rotation ticks, each row followed by its count of ticks
The counts run from 0 to 810.
[-14  18  16   8 -21  20  14   0 -35   0  15  -9 -20 -16 -10 -41  -7  21
 -39 -14  15  19  -8  37  30  42  26  46  -3   9  35  -5 -33 -12 -12  12
 -26 -13  29   6   4  -5  32   3  12   2  -2  13 -25  14 -20 -32   5  -3
 -23]	32
[ 10 -13  -5   5 -12   9  12   5 -18 -20  12   5 -13 -12 -26 -24  21  18
 -27  -7   8  14 -12  49  25  12  26  52   5  -1  61   5 -45  12 -42  16
 -11   0  38  -7   1   5   6   2  -1   7  -4  21 -22   1  -9 -20  -7 -18
 -19]	68
[  0   1  -7 -20 -30  24  12  -2 -14  -4  17 -19 -14   3  -2 -12  24  -6
 -36 -26  14 -21  20  40  10 -16  28  67  10 -14  37   0 -34 -15 -21  32
  -9  -5  43  -5  12   5  25   8  -6 -19  14  13 -12  -5 -31  -8 -12  -9
   5]	66
[ -9   1  -7 -31 -21  16  26   1 -10  -1  23 -22 -30   3 -12 -35   0  10
 -35 -16   8  -1  -5  19  -3  26  45  60   5   8  29 -13 -26 -13 -24  45
 -35 -20  28   0  11  12  22  -6 -12 -18   7  -3 -18  -4  -9 -18  -4 -14
 -12]	502
[ 11  -9 -23 -21 -25   5  12  -1   6  -5  22 -13 -12   4  -1 -15  15   3
 -32  -9  13 -18   3  27   2  -4  35  63   3   4  57 -16 -25   0 -21  43
 -25 -14  39   0   4   5   2 -14 -15 -26 -12  20  -5 -20 -14 -11 -14 -23
 -13]	721
[  4  30  -1  -6 -42  29   6  -9  -6   2  18  -8  -8   1  -6  -6  16 -20
 -39 -23  19 -15   5  35  11   2  27  62   3  -7  53  -3 -16 -26 -16  10
 -30 -10  35  12  17   5  36 -13 -15 -26  -3   6  -2  -3 -25  -8   1  -5
 -16]	237
[  0  23 -17   4 -29   0 -16 -10  -4  14   5 -28 -22 -14   6  -9   2  -3
 -37 -32  12 -15  14  32  -8  -7  26  64  -9  -2  44 -20  -3 -19  -3  18
 -23 -25  43   8   9   2  38   8 -19 -24   3  14  -6 -12 -39  -7   1  -1
  -7]	128
[  8  18 -14   1 -17  -1 -11 -10  23   6   8 -16 -36 -20   2 -12  -1  -8
 -28 -29   7 -27  18  41   1  -2  34  60  -9  10  38 -17 -21   3  -8  25
 -16 -25  47  -3 -11   4  18 -14 -16 -33   9   3   1  -1 -42 -16  -4 -11
 -18]	482
[-10  24   6 -11 -26  24  14  -2 -19   7  12 -13 -36 -15 -28 -37  -4   7
 -34 -28  12  16 -13  27   3  35  39  51  -7   7  37  -6 -12 -18 -21  13
 -34 -23  25  10  23   8  39   2 -12  -5   7 -10  -7  -6 -20 -15  13   4
 -12]	673
[ -5  17   1  -8 -23   7   0  -2  11  -8   8  -8 -20   2 -14   3  21 -13
 -46 -26   2 -13   5  36  -9  10  36  51  19   2  50 -14 -13 -15 -26  21
 -20 -13  25   4   3  21  31 -12 -30 -19  31  16 -20   8  -5 -23 -18 -15
  -9]	305
[-14  16   1 -14 -12   3  17   3 -30   1  19 -30 -27 -11 -18 -34 -11   8
 -47 -21   2  16 -10  27   9  28  32  45   0  16  36 -26 -18 -23 -13  21
 -46 -22  25 -10  -2  13  28   2  -5 -16   4  -1 -17  12  -7 -17   2   2
 -21]	163
[ 10  -6 -16 -12  -8  -4   3   2  -4 -12  17  -7 -25 -17 -34 -19  16  10
 -33 -11   0  21 -24  36   0  23  36  47   5   8  61 -17 -27   6 -50  16
 -33 -16  29  -5  11  18   6 -12 -19  -3 -15   4  -6  -8  -1  -6  -1  -4
 -27]	527
[ -1  -1  -9 -11 -23   4  -4  -5  20  14   2 -19 -31 -23   6 -24  14  27
 -29 -27   4 -17  11  19 -13   6  37  67   1  -6  29 -15 -19   6 -18  26
 -14 -16  52  -2  27   3  10  -9 -23 -13  -4   7  -8 -20 -41 -20   3 -18
  -8]	102
[  8   7  -7  -1 -26 -21 -15  -2  15  -1  12 -25 -19 -27 -12 -11  11  15
 -38 -20  -9   8 -10  18 -11  -1  28  53 -13   2  64 -35  -5  -5 -13  13
 -40 -10  56  11  11  10   8 -11 -24  -8  -5  15 -10   4 -13 -12 -12 -11
 -17]	533
[  0  13   1  -5 -19 -13 -15  -6  31   4   5 -21 -37 -24  -8 -13   8  12
 -40 -30  -7 -14   3  26 -13  11  35  56   2   8  35 -27  -6  -1 -14  17
 -23 -21  52  -4   5  14  19 -16 -33 -18  12   8 -12   4 -24 -24 -12  -9
 -10]	310
[ 10   9  -5   9 -11  20   2  -2 -20 -10  25  10 -27 -21 -26 -21   5  11
 -25  -1  15  17 -18  57  29  27  30  35  -3  12  59  -6 -27  13 -32   5
 -20 -25  25  -3   0  -4  16  -8   1  -6 -17  12   2  -6 -24 -17   5   3
 -43]	802
[ 12   6  -3   1 -14   2   9   7  -3 -21  21   2 -13 -13 -30 -22   8   2
 -34 -12   2  21 -21  39  16  15  35  47  -8  11  72  -9 -29  -1 -38  13
 -36   1  33   4  -4  13  13 -11  -7  -2   2   6 -12  14   5 -13  -9 -12
 -18]	69
[-13  22  13  18 -25  13 -10  -4 -27  -7  -2  -3 -32 -22 -19 -21  10  12
 -34 -30   1  23  -7  48  11  19  25  38  -3   0  50  -5 -19 -11 -25  -1
 -11 -12  27   8  10   1  41  18  -4  10  20  25 -31  12 -25 -31   4   6
  -4]	661
[-10   2   0 -24 -23  31  28  -1  -5  -4  23 -18 -22   7  -3 -28  11  -7
 -43 -18  14 -24   7  28  14  19  38  64  13  -2  26  -3 -35 -16 -19  35
 -27  -9  32   0   9   8  23 -13  -9 -26  10   2 -13   1 -13 -17  -8 -20
 -12]	55
[ -9   9  12  -6 -46  24   1   1   6   3   9   0 -28  -2   0 -17  19  25
 -31 -10  17 -15  -1  28   0  25  36  55   7  -5  35  -8 -14  -6  -8  30
 -16 -15  38  18  22 -16  29 -10 -11   2  10  22 -24 -17 -32 -38 -15 -24
  -4]	451
[  7   2 -13   2 -39   9 -12 -13   8   8  15  -8 -18 -16   9  -5  22  17
 -37  -8  13 -21  10  31   3  -6  29  60   6 -14  41 -21 -14  -1  -9  17
  -9 -13  50   2  24 -11   4  -8 -20 -12 -21  30  -1 -26 -44 -15  -4 -12
 -17]	784
[ 11  -3 -18 -17 -19   4  -3  -8  22   2  14 -10 -21 -10 -12 -10  22   6
 -31 -22   1 -11   2  30 -13   2  40  62  11  -3  49 -15 -20   4 -36  21
 -22 -15  40  -4  20  24   5 -18 -32 -22 -11   7   5 -21 -19  -5   0 -17
 -21]	315
[ -9  -6  -3 -16 -27  12  15   5 -22  -1  15 -10 -22  -8 -20 -35  14  23
 -32 -14   0  28 -23  20   0  26  37  52   0   1  50 -12 -17  -7 -35  26
 -38 -15  26   8  26  12  22   4 -13   9  -7  11 -16 -11  -9 -13   4  -7
 -13]	319
[ -4  22   3 -12 -15   7   4   3  -6  -8  17 -21 -37 -24 -32 -27 -10   1
 -37 -18  -6  11  -9  27  10  19  37  52 -12  18  41 -17 -16 -16 -17  18
 -44 -12  34  -3  -5  12  30  -3  -7 -13  18 -14 -10  21 -19 -11  -2   8
 -17]	59
[-11   6   7   5 -24  12  -4  -2 -45  -5   9  -9 -21 -10 -16 -21  23  25
 -40 -12   5  27  -7  48  10  21  25  35  15  -8  37 -13 -22 -10 -28   5
 -14 -17  26  -7  22  -2  33  25  -5  11   3  33 -32   1 -24 -35   0   8
 -10]	765
[  4  15  -1  22 -14  -1 -31 -12   2   0   2  -2 -35 -43 -14 -11  13  12
 -30 -29   1   8  11  58  10   2  27  38  -5  -2  37  -5 -26   9 -22 -10
   5 -14  47 -12   5  -1  23  10 -10  -3   1  21 -12   5 -54 -22   7   8
 -22]	442
[ -1 -12 -17  -4 -10  11   7  -6 -38   0  12 -10 -15 -19 -16 -26  28  25
 -37 -22  10  13   2  44  16  10  22  48  16 -12  32  -6 -43   2 -41   1
  -5  -5  33 -16  29  10  11  17  -4   0 -24  31  -9  -7 -23 -11  13   1
 -20]	760
[  8  14 -11  -3 -12  13  20   4 -34 -12  20 -11 -13 -11 -27 -28   6 -15
 -36 -28  10  19  -6  45  21   3  23  54  -8   8  61   2 -39 -14 -35   9
 -28  -3  27  -3  -5  20  27   4   0 -15   1   1  -9  10 -10   1   3   1
 -16]	277
[  6  10  -8   7 -15   6   4  -3 -35 -16  18 -23  -9 -17 -20 -21   5  -7
 -41 -23   3  14   2  42  28  -9  14  51  -8  -1  58  -4 -36 -19 -26   0
 -24   3  47 -10   0  17  17   9   5 -11  -8   8  -7  21 -22   3   7  10
 -21]	615
[  5  -7  -3   8  -9  -8 -12   1 -10 -15  14 -13 -33 -39 -21 -20   5  33
 -31  -1  -8  18  -4  48  18   6  31  38  -2  12  45 -22 -29   4 -20   8
 -14 -10  47 -20  -6  -8   8   9  -4   7   1  21 -13  16 -34 -26  -3   6
 -27]	401
[ -1  13  -7 -16 -26   4   5  -7 -10  -3  13 -29  -2   7  -5  -2  23 -10
 -56 -32   8 -21  10  29  -1  -2  23  63  18 -13  46 -19 -18 -26 -21  13
 -28  -8  39  -1  19  22  30  -6 -21 -31   2  17 -15   4 -10 -10 -12  -8
 -11]	747
[  6   8   5  28 -10  -3 -14  -7  -6   5   7  -7 -14 -42  -5 -30   6  34
 -38 -19  13   8  -7  41  25  25  18  49  -5   3  41  -9 -35   9 -18  -8
 -16  -8  48   0   7  -2   2 -13  -1  -3 -30  25 -10   8 -30 -27  13 -12
 -35]	11
[ -2   8 -17  -6 -15  14  22   1 -49  -5  28 -22  -4  -5 -16 -29   6  -4
 -43 -16  19  12  -7  42  27   5  24  54  -2  -1  47 -11 -38 -13 -23  10
 -27  -8  31  -8   6  11  22  10   2 -14 -21   7  -8   3 -18   4  13  10
 -25]	381
